The rows of R fall into several groups, which share some directions, and each row is roughly a mix of its group's hidden directions, except some rows that fit no group.
R, 131 rows:
[[-11 -13   6  38 -11 -10 -13  19  22  18]
 [ 10  17 -27  -3   0  -5 -42 -20   3  -6]
 [  4  13  -2  -6   2 -31 -36 -14 -18 -19]
 [  2  10 -17 -35  20  -4  36  -6   2  -1]
 [ -4   3  32 -21  25  -2   0 -15 -30  -8]
 [ 25 -36   0  -1  10  -1  32  12  11   8]
 [  9  12  44   4   4  -5  20 -18  -8 -18]
 [ 14  18 -14   6 -31  -9   7  12 -25  28]
 [  7  10  20  -7  -6   8  37  15  -1 -32]
 [  4 -13  22  16 -11  -3 -35   8  31  11]
 [ 11 -32  -2 -23 -29  20  -4 -10 -17   2]
 [ 15  18  13  -7 -13  23  18  10  35 -16]
 [ -6   8  31  -4  15 -27  -1  -4 -22 -29]
 [  2 -19   7  35  13   5  18 -19 -17  24]
 [  4 -14  24 -11  34  23  26  -3  -5  -1]
 [ -8   0  -2   4   6  33 -34 -16 -25   9]
 [ -9   1   6   8 -14   2  33  33   1 -28]
 [-31  22 -13  -9   8  -2 -16  -8 -11 -34]
 [ -4  -8   1 -13   1  24  18  21  25  34]
 [  4   7  10  30 -20 -21 -20 -24 -22   4]
 [  8  29 -14 -34  -3  -2 -19 -28   4   1]
 [ 14   4  14  13 -18  33  35  -5  11  -1]
 [ 12  -6 -32  19  16  25  18 -19 -15   1]
 [ 29 -10  -4   0 -12 -28  -3 -35  13  -7]
 [  0  19   5 -10   5 -28  -1  40  21  -3]
 [ 11   2 -12  -4  22 -14  41   4  16  21]
 [ -3  22 -13   7 -26 -32  10  11 -27   4]
 [ 14  -9  36   0  19 -25   0  22  -2  19]
 [  1  47   3 -28   1   7   2   7  -9 -11]
 [ -5 -47   9   8  -4   9   7   7   1  28]
 [ -2  17   1 -30  -3 -16  14  19  11 -35]
 [  6  31 -18 -20  -4 -13  -7 -14 -31 -16]
 [ -3 -16  13 -36  15 -23 -28  -4  -3   5]
 [  3   3 -34  20  -8  -7  -2  14   5 -38]
 [-20  12  13  -1  23  10 -40 -21   4   1]
 [  4 -28   9 -15   9  10 -12 -10  28 -33]
 [-14  17  -4  43  24  -6  16  -7  -3 -10]
 [ 10  17 -19  40  10  14  -6  26  -5   5]
 [  2 -17   8  23   8  -2  18  -6  32 -32]
 [  6 -42  -1  -4 -13  -1   7 -24 -26  -7]
 [-20  24   0 -10 -32   0   2  -1  -9 -35]
 [  5  -9 -38 -33  -3  -7  -5  22 -10   9]
 [  9  36   3 -25 -13   3 -24 -13 -19 -10]
 [-16   0  21  12   0  19 -21  33 -23  -9]
 [ 16   4  44 -18  18  -9   0   2 -19  -4]
 [-16 -22  39 -17   5 -15 -16   7   0  15]
 [-23  -5   2   1  10 -34 -10 -12 -36  -6]
 [  8  15 -28   0 -12  25  28  25  11  -2]
 [-20  19  -6 -18  18 -17 -40  -2  -2   4]
 [ 18  31  18 -13 -13 -12 -28  14  16  -3]
 [ 21   1   4  19  -4   5 -37 -29 -15   6]
 [ -2  19   4  20 -10  -2 -44  22   3   2]
 [ 12  -2  17  -7  15 -26  -4  -6 -41 -17]
 [-15  11 -18 -14   4  -3 -48  -9   7   7]
 [ 16   9  25   7 -15  36   3 -10  23  14]
 [ 26 -31  11  -7  20  17  18  -5  11 -20]
 [  3   8   8 -26 -14 -19   1 -28 -35   2]
 [  3   6 -17  -5  -3  22 -18 -44  -5  16]
 [  1  -4  17 -25 -13   6  27  -2 -37  11]
 [  5  -7  20 -20  -2  28  11  39  -9   2]
 [-21  -6 -20 -16  -9  -8  -3  27  26  26]
 [-18  21  -9  -1  -7 -15 -46 -10   3  -7]
 [ -6  -4  29 -12  11 -22  15  38   2   0]
 [  0  31 -23   8  27 -14 -29  -1  -5  -7]
 [ 25  -5  16  19 -18  23 -10 -28  -7 -18]
 [  1   6 -46   9  17   1  23  -3  15   9]
 [  5 -18  -1  -5 -11 -29 -22  25  -5  30]
 [  3 -26  20  -4   9 -41 -13  13  10  -3]
 [  5  -2   4 -31  -1 -19  31  29 -11  -6]
 [  6  30 -20 -10  -2  -9 -11 -24 -27 -19]
 [ -7   5  19 -18  -5  15  40  23  13  -7]
 [  6  -3   5  26   1  31 -13   1  34  19]
 [ 22  31 -17 -22  -1 -15 -22 -18   5  -8]
 [-14 -20  32   6 -12   7  16  25 -14 -20]
 [ 38 -20   2 -11 -14  13 -23 -14   7 -17]
 [-12  -3  -5   2  -9  -3  54 -11  -5   5]
 [-18 -42  19   6 -10   5 -17  -8  10 -17]
 [ 16  -7 -33  19  -2   6  32 -19   4 -12]
 [-35   6  -9 -12  -9  25 -33  -6  -4   2]
 [-22  -2  15 -18   1 -19 -39  21   6  -3]
 [ 26  -8   5 -20  -1  43  17   4   3  -4]
 [-19  14  27 -32 -17   9 -18  17   1  -6]
 [ 24  35 -21 -12   2 -12  16  -8 -23   0]
 [  4  23 -27  10   9   3  -4  -4 -18  39]
 [-13  -1 -26  14   9 -27  -8 -16  -7 -34]
 [  6  -2   4  -1  -4 -41 -12  18  19 -27]
 [ -4   2 -10  32  -4 -15 -30 -18  17 -22]
 [-11  10  -8 -26 -10 -32  16 -15 -23 -17]
 [-35  10   7 -20  -7 -20  10  16 -13  24]
 [  6 -11  -2  -6   7  15  43  11  16  26]
 [  2  -3   0  -1 -15  36   7   5  26  32]
 [-23 -10 -10 -11  11  12  19  22 -19  32]
 [ 15   7 -21   2  12 -35  22  17 -18 -12]
 [ -9 -13 -33   0  21 -36  -6  -6 -11  10]
 [  4 -18 -14   2 -16  35  -3  22 -21  18]
 [ 14  14 -32  12   9  -4  11  22  -5 -33]
 [-13   2 -41   4  -5  -9 -14   7  13 -31]
 [-25 -28  21  -3  -6  17   2  -7  32  -8]
 [ 17  21  30  -5 -18  16  20  -6   9 -25]
 [ 19  28  10 -35 -11  -6   4  21 -12  12]
 [-26  11  16   9 -26  25  -2  15   9 -25]
 [  9 -19   7 -12  -4   9  26  16  -3  41]
 [  4   4 -14  25  -4  38   1   3  25  21]
 [  5  24 -13  -4 -30  -8  20  10 -23 -24]
 [-10  -6 -12  21  16  -5  22  42   6  -5]
 [ 22  -8  10   1 -11  18  -2   1  -4  47]
 [  6  12  15  20  -6   0  10  -1  -9 -48]
 [ -1  16   0   3  42  -3 -32 -12  -9   9]
 [  1  -5 -27  -7   2 -21 -33 -21  -9  22]
 [-31 -13  23 -12   4  -8 -23 -17  14 -21]
 [ 11 -15  17  -3   5 -35 -38  -3   6   2]
 [ -7 -37  -6  31   6 -14  -3   8  19  16]
 [ 31   9  24  23   7   8  12   1 -12  28]
 [ -8   7  16  10  -2   3  36  14  -1 -37]
 [  7 -24  -2  24   8  -7  13  19  19  34]
 [-17  20 -17  18 -26 -18  -5  -1   4 -32]
 [  9  13 -23  23  11  19   7 -22 -11  31]
 [ -1  21 -11 -38  18  20  13 -14 -16   4]
 [ 22 -15  34 -10 -13  24  15   7  14  14]
 [ 16  31   2 -25  -9   0   3 -17 -18 -28]
 [  2  -9 -45 -10  -8 -11 -21  -8 -13  17]
 [-16  -6  15  32 -23  15   4  29  -2 -14]
 [  8   0 -13 -32 -25  28   5  16  16 -13]
 [ 10   9 -15  10 -29   6 -23  38  -4  -2]
 [ -2 -14  10  34   7  25  -3 -10  31  12]
 [ 35  25  12   8 -18  30   5   5  -4   2]
 [ 14  -7 -29  23 -10 -19  27  21  10   4]
 [ 23 -12  -5   2  -9   3   2  -2 -18  47]
 [  5  41   0 -21  -2  17  -1 -18 -16 -19]
 [ -1 -15 -21 -19 -14  24  15  27 -10  22]
 [ -8 -29  40  -7 -12  -9  -3   6 -12 -18]]
In each list below, two rows fit none of the groups, and each other row fits one group, some only roughly. Which are they? Name them in the order they come.
- k202: [ 32 -24  23 -14   9   0   5 -18 -24   1]
- k460: [  9  16 -35 -22   2  20   0 -22 -10 -19]
- k745: [-18 -23  16 -11 -34  19  -3  21  -5 -12]
- k88: [ 15 -31   6  19  -2 -34 -19 -16   5   3]
- k292: [-13  12  24   2   1  38  -1 -17  17 -22]
- k7: [ -6  20  30 -34   4 -12  21   7   6 -13]
- k598: [ 12  15   1  -3 -31   0 -29 -32   6 -10]
- k569: [ -3  16   2  16  -9  -2 -29   7 -43   1]
- k686: [ 22 -10 -13  18   7 -25   8  15  -5  36]
- k20: [  0  28 -13 -11  30 -14  15  19 -24   9]
- k911: [ 12 -31   6 -11 -11  33  11   2  27   3]
- k443: [  1  29 -13  -1   9   8 -33  -7   6  32]
- k484: [ -1  -7   4  27  26  26  19  -7  17 -22]
- k937: [  4   0 -31   5 -14   8 -44   9   7   4]
 => k745; k569
- k853: [-31 -10 -36   1 -12 -11 -21 -11   1  13]
- k296: [21 -5 35 12 26  2 28 -4 -1  1]
- k565: [-12  -9  29   2  -7  33  13 -13 -15  24]
- k376: [ 17  22 -13  -6   1  15  14 -36  10  24]
- k306: [  1 -13 -26   1  33 -25 -24  11   1   9]
- k865: [-16 -38 -19   4  -5 -13 -21  -5  10  23]
- k356: [ 36   7   4  -2  14  10 -16  22  23 -20]
- k614: [ 15   2  37  -6  -4   7 -16  -9 -37  -3]
- k219: [  3 -12   8  15  24 -17 -34  -3 -29   1]
- k893: [ 27  23 -20   9  -8  38   3   4   4 -10]
- k256: [ 13  -9   7  32   1  -2   0  36 -11 -24]
- k457: [ 11   8  -5 -10  14   1  -1 -27 -41 -22]
- k959: [-16 -10  20  -9   1  -1   7  29  26 -30]
- k628: [ 14   2  14 -24 -17 -30 -13   9   2 -31]
 => k865; k457
- k868: [-13  20 -13 -14 -31 -13 -31   1  -6  17]
- k858: [  8  23   8 -20  28 -27 -20 -15  -5  14]
- k118: [ 23  23 -22 -19   2   3 -10 -17  -3  32]
- k606: [ 27  11 -11  33  16  29  -2 -12   3  -3]
- k566: [-33   2  24 -32  15  13  -6  -5  12  -8]
- k258: [ 25   1   4  -4   6 -22 -12 -33 -30   7]
- k23: [ -8  -4 -39 -14  -6   4  14 -27  19 -14]
- k556: [-14  31 -21   7  18  28  17 -10 -11   7]
- k607: [  6  21   4 -28  20 -19 -27  -9   1  23]
- k158: [  0 -10 -24  31 -24  -8   0  -2  28 -17]
- k879: [ -8 -28  25 -12   3 -12  31  15  -7 -21]
 => k858; k118
- k79: [ -4  25 -17  -7  31  -7   7  22 -14  26]
- k799: [ 10  -8 -10  21 -24  -5  21   3   3 -40]
- k898: [-38  14   5 -25  -5 -21 -14   1   0 -19]
- k550: [-5 16 16 -3 11  1 18 10 47 -8]
- k967: [ 25  27  -7  -6 -20  17   1  -5 -34   1]
- k820: [-18  33 -15  15   9  15 -31 -11   2  10]
- k742: [ 30  15 -39  15   6 -13   9  -4   7 -11]
- k747: [ 12  15 -17 -15   9  13  26  29 -15  22]
- k493: [ -5  12  -4  -4 -15  11  -5  29  10 -43]
- k244: [ 19  -5  -4 -10 -11 -28 -25 -11  -8 -34]
- k270: [19  1 28  7  2 -2 25 17 35 -7]
- k996: [ 18 -32  -3  21  30  -9   1  -2  22 -12]
- k537: [  8  -7 -35  14 -18  29 -18  16   7   9]
- k583: [ -2  -9   2   7  12  15 -19 -28 -25 -33]
- k579: [ 18  16 -18 -11 -25 -23  28 -14 -13  -3]
 => k583; k579
- k161: [  7  -8  23 -27 -10   1 -35 -21 -10  13]
- k119: [ 11  41  -7  -6  -4   2 -12   5 -32  15]
- k192: [-23 -11  30 -21 -12  -7  14  25  -6 -18]
- k921: [  6  28 -16  -5  23 -14 -31  14   6  19]
- k81: [  1   4 -19 -10  -4 -24   0 -21 -21 -38]
- k826: [26 28 11 18 14 32  4 -3  2 15]
- k584: [-23  -7 -21  13  16 -38  14 -12  -9  -9]
- k661: [ 18   2 -42   6   5  -4  20 -21   9 -18]
- k940: [ 14  -3  15   3  24  34  -6 -19   1 -28]
- k495: [ -5  31  -5  10  -1  26 -24 -25 -11  16]
- k410: [-19  28 -23  22  16  16 -17 -18  -3  10]
- k991: [ 33  26   4 -16  -8 -27  -3  -6  -4 -22]
- k137: [  9 -34  32  -8  10  22 -12   8  12  10]
- k618: [  8 -16 -15  16 -25  14   5 -35 -11 -20]
- k275: [  1 -19 -39   1   0 -15   1 -10 -22  26]
 => k826; k137
- k269: [  0 -10 -12  -6  33 -40  15  -4  -9   7]
- k488: [ -4   1  50 -18  -1  11  -3  -3 -19   7]
- k808: [ -9  -9 -28  -5  24 -32  18  20   4   1]
- k340: [-17  -4  21   6   4 -27 -21  -6  28 -24]
- k915: [ 22  19  13 -33 -17  -7  10  -1  -1 -29]
- k573: [-27 -14 -10  16  17  28  12   4   3  29]
- k231: [  3  45 -16  15  12   9 -12 -21   5  -7]
- k163: [ 16  -6 -15  19  17  -7  41  10  -5 -17]
- k465: [ -2  -2  -6  17  13 -11 -46  22 -10  -7]
- k762: [ 19  15  13  46  12 -12   0   6   3 -10]
- k329: [  0 -17 -33  16   1  -8  23 -10 -23  22]
- k500: [  1  -5  14  13  15  -8  30 -11 -19 -36]
- k152: [ -8 -13   5  25   4 -18  41  -4  -1 -21]
 => k340; k762
- k59: [ -5   5   8  19  -7 -14  21 -40 -23  -9]
- k201: [ 20 -11   3  38  23 -16   2 -18  -9 -12]
- k203: [ 23   9 -13  20  34  11  25  10  -9  -7]
- k2: [ -3  -9  -9   7  28 -15 -35  23  16 -11]
- k797: [-29 -11  14   4 -21  12  35  19   3  -8]
- k97: [ -4  19 -17  12   1 -44  -5   5 -23   5]
- k765: [  0 -41  -4  -2  -4  32 -17   9  10 -11]
- k482: [-12  15  31   1   7 -19 -22 -32  -1  12]
- k235: [ 22  34 -15  -5   3   9 -26  10  24   4]
- k861: [-39 -13 -15  -5   5  13  29   9  11  12]
- k531: [-23   1   4 -21   2  -7  25  35 -17 -14]
- k353: [ 23  22 -38   8 -14   7   4  16   0 -19]
- k509: [ 16  17 -17  11   9 -22  18  28   8  26]
 => k765; k235
- k286: [ 12 -31  17  28  -6  10   9   1  -8  29]
- k113: [ -3 -12   8  24   6 -14  -9  26  37  12]
- k670: [ 25  -7  -8  19   2 -26 -33 -19  -2 -11]
- k522: [ -9   7 -12  28  -8  -5  20 -11 -10 -40]
- k992: [ 12 -15   1  16   3 -11  40  19  -3 -24]
- k864: [-17  24   8 -38  -5  14   4  10  -8 -25]
- k448: [ 21 -23 -15   2   3 -27  16   8 -18  28]
- k878: [  3 -23   0   8  25   7 -27  16  -4  33]
- k784: [ 11  -5  -6  31  -7 -11 -23  -7 -25  28]
- k551: [ -6   2  11   5  14  11 -46   3 -18  21]
- k149: [-22 -12 -11  24   1   6 -41  -7  -5  16]
- k835: [ -7  -1 -26  -3 -16  12  34  16  28   2]
- k248: [ -4  14   7 -18  -2 -18 -49  -1   8   5]
 => k286; k784
- k143: [ 10  29  27 -32  -2 -17  -4  17   2   6]
- k636: [-29  20 -37  -8  -3   2 -14 -17 -12   3]
- k791: [ 10  44 -21 -17 -10  -2   1  -5  15  15]
- k558: [ -2  -6   7 -10  30 -25   2  13 -13  36]
- k903: [ 25 -14   9  21  23  -1 -24 -13 -24  14]
- k195: [  0   1   5 -10 -42   1 -37  -5   7  -5]
- k90: [ -1  17 -14  14  17 -22 -34   2 -26   6]
- k261: [ 18   7  25   0  28 -14 -22 -13  25   8]
- k596: [ 13  -5   6  27  31   5  -3 -16   7 -34]
- k662: [ 2  5  6 -1 -7 30  2 31 37 -3]
- k675: [ 21  -3 -23  36  -3  -1   9 -31  -2  -5]
 => k636; k90
